(in the rows, 100 means zero)
The same turns and mirrors carry the whole set onto itself, and each row onto the other rows of its family. Which rows share a family with each named row? Give them in list order.
These 30 rows form 5 families of 6 rows each.
kala: 71, 92, 95, 89, 119, 123, 95, 80, 88, 57, 108, 95, 79, 94, 113, 74, 75, 80, 106, 114, 107, 104, 111, 97, 108, 102, 91, 99, 108, 101, 97, 94, 98, 101, 104, 97, 74, 96, 83, 118, 91, 105, 95, 88, 101, 95
moz: 113, 87, 97, 120, 102, 86, 108, 82, 118, 69, 125, 114, 119, 107, 83, 90, 96, 113, 94, 106, 93, 95, 101, 117, 114, 96, 86, 102, 118, 104, 88, 123, 101, 98, 92, 97, 93, 83, 80, 98, 94, 71, 96, 117, 107, 118
lup: 98, 112, 107, 99, 107, 108, 118, 111, 76, 83, 112, 115, 90, 120, 107, 87, 106, 96, 99, 98, 104, 107, 96, 100, 99, 120, 86, 74, 111, 88, 103, 72, 93, 97, 88, 111, 91, 106, 92, 107, 108, 102, 90, 97, 104, 90
Donos: 112, 94, 99, 129, 93, 97, 106, 70, 110, 62, 117, 112, 123, 108, 92, 91, 88, 120, 91, 105, 92, 108, 120, 102, 112, 88, 79, 102, 105, 90, 106, 124, 99, 104, 100, 93, 97, 72, 91, 107, 91, 72, 95, 117, 106, 106
vivis: 107, 110, 113, 93, 104, 97, 118, 110, 78, 73, 109, 111, 102, 120, 94, 93, 111, 92, 98, 92, 106, 93, 93, 110, 90, 122, 97, 86, 111, 97, 95, 80, 100, 89, 101, 117, 85, 111, 100, 103, 102, 106, 108, 98, 103, 101
laku: 77, 89, 104, 91, 121, 112, 111, 87, 91, 45, 108, 101, 76, 87, 111, 73, 83, 72, 104, 103, 113, 112, 122, 98, 110, 112, 100, 91, 99, 114, 106, 100, 102, 92, 107, 102, 93, 96, 93, 117, 95, 106, 106, 89, 108, 99
tev: 86, 100, 96, 102, 133, 102, 106, 87, 95, 48, 109, 102, 83, 90, 97, 72, 97, 77, 108, 104, 114, 98, 127, 100, 100, 105, 100, 105, 111, 110, 94, 98, 99, 95, 105, 97, 88, 95, 88, 116, 97, 117, 96, 86, 112, 117
poziv: 110, 115, 122, 108, 95, 84, 90, 116, 97, 79, 105, 98, 113, 130, 96, 100, 112, 100, 88, 87, 109, 104, 104, 113, 121, 117, 94, 96, 100, 106, 97, 96, 101, 91, 94, 110, 81, 101, 78, 106, 94, 96, 112, 104, 91, 103
gomon: 109, 107, 121, 113, 85, 77, 96, 111, 87, 76, 104, 105, 108, 123, 104, 99, 109, 110, 80, 92, 104, 118, 107, 98, 123, 114, 83, 85, 102, 93, 116, 99, 98, 96, 97, 117, 85, 86, 88, 109, 90, 90, 112, 104, 89, 86
voz: 88, 100, 94, 101, 125, 123, 113, 89, 81, 52, 110, 111, 78, 99, 113, 68, 92, 72, 104, 102, 104, 99, 130, 92, 105, 100, 89, 92, 101, 102, 102, 89, 101, 97, 104, 95, 94, 104, 92, 118, 98, 107, 84, 96, 110, 104
Saz: 93, 94, 116, 98, 99, 113, 98, 91, 105, 38, 116, 89, 80, 101, 115, 83, 84, 76, 96, 115, 104, 101, 114, 99, 130, 98, 93, 107, 105, 111, 107, 113, 104, 97, 111, 104, 74, 91, 81, 107, 64, 86, 110, 107, 88, 106
Geka: 99, 104, 89, 101, 102, 89, 131, 72, 105, 77, 122, 122, 114, 99, 89, 95, 99, 98, 103, 112, 97, 96, 107, 99, 82, 97, 82, 86, 115, 104, 90, 117, 98, 109, 87, 98, 103, 108, 80, 103, 106, 89, 87, 108, 115, 112
fop: 116, 93, 108, 131, 99, 88, 109, 85, 118, 64, 117, 102, 110, 107, 93, 91, 99, 104, 96, 109, 83, 103, 109, 109, 112, 80, 81, 97, 109, 103, 103, 126, 95, 100, 86, 99, 100, 76, 72, 100, 80, 74, 95, 128, 101, 99
zovet: 98, 112, 121, 93, 93, 111, 115, 105, 75, 85, 107, 107, 107, 113, 96, 97, 103, 103, 107, 93, 110, 114, 90, 106, 95, 126, 94, 74, 101, 93, 102, 92, 96, 89, 96, 117, 94, 102, 92, 114, 104, 100, 111, 98, 105, 85
bub: 104, 110, 110, 103, 97, 92, 123, 105, 80, 75, 102, 108, 101, 114, 102, 91, 109, 108, 92, 98, 100, 105, 98, 97, 90, 122, 87, 74, 112, 84, 116, 77, 94, 95, 101, 121, 85, 88, 104, 111, 99, 104, 107, 92, 101, 88
Reri: 106, 92, 117, 120, 114, 103, 88, 101, 105, 39, 109, 91, 88, 106, 108, 74, 94, 78, 92, 96, 95, 96, 129, 103, 129, 89, 90, 114, 103, 115, 114, 107, 110, 93, 101, 96, 88, 85, 79, 109, 71, 93, 105, 114, 98, 100
zogo: 91, 86, 109, 102, 114, 102, 97, 90, 109, 40, 103, 87, 81, 98, 107, 72, 88, 79, 92, 100, 113, 105, 122, 106, 134, 102, 96, 100, 103, 128, 117, 110, 105, 87, 105, 106, 81, 84, 83, 119, 81, 95, 114, 102, 93, 104
Setu: 116, 110, 128, 115, 94, 88, 95, 124, 101, 70, 111, 95, 100, 127, 104, 95, 108, 100, 86, 94, 94, 104, 96, 109, 123, 109, 87, 93, 109, 103, 117, 94, 102, 94, 87, 110, 88, 90, 80, 97, 79, 87, 111, 115, 92, 88
savov: 101, 97, 84, 112, 113, 107, 132, 73, 90, 75, 120, 125, 99, 99, 96, 82, 96, 100, 105, 113, 92, 104, 108, 99, 87, 90, 79, 77, 110, 89, 91, 106, 87, 102, 88, 100, 104, 95, 88, 107, 107, 87, 74, 112, 114, 101
Gobe: 88, 95, 89, 104, 88, 122, 120, 65, 96, 82, 116, 112, 110, 97, 104, 87, 84, 94, 107, 126, 93, 99, 103, 99, 83, 91, 82, 79, 101, 96, 83, 113, 89, 113, 95, 100, 94, 95, 80, 106, 98, 87, 91, 114, 98, 101
Rupot: 100, 86, 102, 108, 110, 88, 94, 93, 99, 43, 114, 99, 83, 104, 103, 73, 103, 75, 91, 97, 109, 96, 128, 101, 128, 98, 97, 111, 104, 125, 95, 119, 107, 90, 111, 96, 92, 97, 86, 112, 74, 94, 111, 107, 96, 119
Raf: 113, 112, 125, 104, 86, 103, 103, 109, 93, 79, 102, 92, 112, 123, 92, 94, 107, 110, 92, 91, 109, 106, 90, 115, 119, 117, 91, 82, 103, 106, 114, 103, 100, 83, 94, 123, 84, 90, 85, 113, 86, 88, 118, 111, 90, 90
kas: 81, 106, 96, 101, 124, 106, 107, 82, 92, 45, 107, 102, 85, 94, 115, 74, 87, 84, 91, 99, 108, 102, 133, 84, 103, 104, 87, 101, 109, 108, 121, 88, 105, 106, 102, 99, 87, 91, 100, 117, 94, 113, 99, 85, 106, 102
topub: 92, 111, 106, 90, 97, 117, 111, 104, 69, 88, 114, 103, 92, 109, 106, 90, 96, 103, 101, 106, 102, 103, 81, 106, 98, 118, 91, 74, 105, 86, 91, 89, 93, 96, 100, 121, 81, 92, 95, 104, 84, 100, 107, 97, 91, 88
Mot: 110, 94, 109, 117, 92, 116, 101, 74, 109, 62, 119, 107, 117, 95, 91, 93, 82, 107, 97, 122, 98, 103, 100, 114, 109, 81, 83, 100, 114, 97, 96, 125, 94, 104, 93, 109, 80, 74, 76, 93, 82, 77, 98, 126, 90, 103
daz: 92, 92, 95, 106, 103, 116, 125, 61, 102, 70, 123, 121, 115, 93, 91, 87, 79, 104, 104, 111, 99, 109, 103, 106, 85, 96, 84, 86, 111, 105, 96, 119, 95, 106, 86, 97, 110, 92, 89, 103, 108, 83, 94, 114, 113, 106
fim: 104, 92, 100, 118, 93, 108, 115, 65, 123, 67, 118, 105, 119, 105, 90, 86, 85, 110, 92, 109, 97, 101, 105, 113, 109, 89, 82, 92, 111, 118, 106, 130, 97, 102, 84, 101, 100, 81, 80, 105, 92, 72, 102, 126, 98, 112
Pel: 102, 99, 88, 110, 95, 102, 132, 58, 95, 67, 113, 118, 116, 102, 95, 88, 95, 106, 99, 110, 91, 98, 116, 89, 78, 86, 74, 89, 112, 94, 108, 112, 96, 109, 97, 99, 102, 93, 95, 114, 100, 90, 90, 112, 112, 99
dok: 98, 113, 133, 105, 84, 103, 96, 107, 91, 76, 111, 92, 104, 117, 105, 106, 108, 101, 97, 106, 108, 112, 90, 108, 122, 105, 89, 91, 110, 96, 104, 102, 93, 101, 90, 121, 74, 86, 68, 111, 77, 93, 117, 109, 80, 92
boti: 92, 84, 109, 115, 105, 97, 95, 90, 96, 36, 114, 102, 86, 107, 119, 75, 91, 84, 81, 95, 104, 104, 130, 91, 132, 101, 89, 112, 105, 113, 118, 101, 110, 100, 110, 95, 89, 84, 100, 116, 78, 88, 114, 101, 95, 108

The rest of the family of Mot: kala, Saz, Gobe, topub, dok
The rest of the family of Donos: gomon, bub, kas, Pel, boti
The rest of the family of Rupot: moz, vivis, tev, poziv, Geka

The same turns and mirrors carry the whole set onto itself, and each row onto the other rows of its family. Which rows share a family with each named row? Give them in list order.
These 18 rows form 3 families of 6 rows each.
L: 97, 102, 106, 116, 94, 99, 126, 92, 109, 103, 113, 97, 114, 104, 114, 83, 109, 91, 98, 94, 122, 112
A: 103, 100, 81, 128, 115, 88, 86, 89, 112, 100, 94, 104, 86, 103, 98, 93, 105, 108, 119, 102, 100, 105
W: 90, 99, 88, 100, 114, 112, 84, 110, 107, 111, 81, 97, 99, 105, 74, 93, 93, 108, 111, 106, 85, 86
G: 95, 109, 111, 97, 93, 94, 125, 98, 104, 90, 115, 112, 112, 104, 113, 93, 91, 87, 92, 87, 116, 103
R: 98, 99, 122, 114, 124, 85, 100, 103, 113, 112, 105, 112, 97, 92, 112, 106, 92, 100, 102, 85, 116, 93
M: 104, 91, 80, 87, 83, 114, 98, 100, 98, 96, 101, 97, 104, 111, 86, 80, 91, 106, 100, 96, 78, 91
K: 102, 100, 97, 91, 110, 113, 87, 101, 98, 97, 74, 105, 99, 99, 86, 106, 111, 112, 110, 116, 84, 82
Y: 91, 102, 109, 110, 119, 80, 109, 105, 118, 111, 98, 111, 97, 98, 115, 113, 94, 92, 94, 85, 114, 99
H: 100, 105, 89, 122, 127, 80, 94, 114, 115, 99, 86, 99, 90, 100, 91, 95, 101, 97, 105, 101, 99, 106
P: 104, 99, 85, 90, 80, 113, 86, 103, 100, 96, 110, 98, 111, 109, 93, 80, 93, 114, 95, 105, 77, 99
Z: 104, 111, 115, 103, 94, 91, 120, 101, 96, 99, 118, 106, 116, 103, 117, 80, 96, 94, 97, 84, 120, 103
D: 96, 96, 107, 75, 84, 115, 112, 99, 92, 115, 114, 107, 113, 89, 106, 88, 98, 105, 82, 102, 103, 85
V: 101, 90, 102, 71, 85, 115, 119, 94, 93, 103, 113, 110, 111, 99, 95, 91, 96, 98, 85, 98, 103, 86
S: 99, 109, 96, 127, 127, 84, 86, 102, 100, 93, 92, 103, 89, 98, 92, 91, 104, 104, 103, 96, 96, 109
E: 90, 101, 99, 97, 117, 112, 74, 110, 99, 108, 85, 100, 100, 108, 79, 99, 103, 114, 101, 106, 83, 89
U: 104, 93, 86, 103, 73, 116, 96, 95, 101, 94, 105, 103, 119, 122, 92, 93, 98, 109, 100, 108, 88, 97
C: 107, 89, 113, 82, 86, 119, 117, 100, 108, 106, 106, 101, 114, 88, 115, 103, 102, 99, 85, 104, 93, 88
N: 101, 103, 121, 103, 124, 96, 103, 101, 122, 107, 91, 101, 96, 96, 117, 107, 96, 95, 119, 88, 113, 93

The rest of the family of C: L, A, K, U, N
The rest of the family of S: R, P, Z, D, E

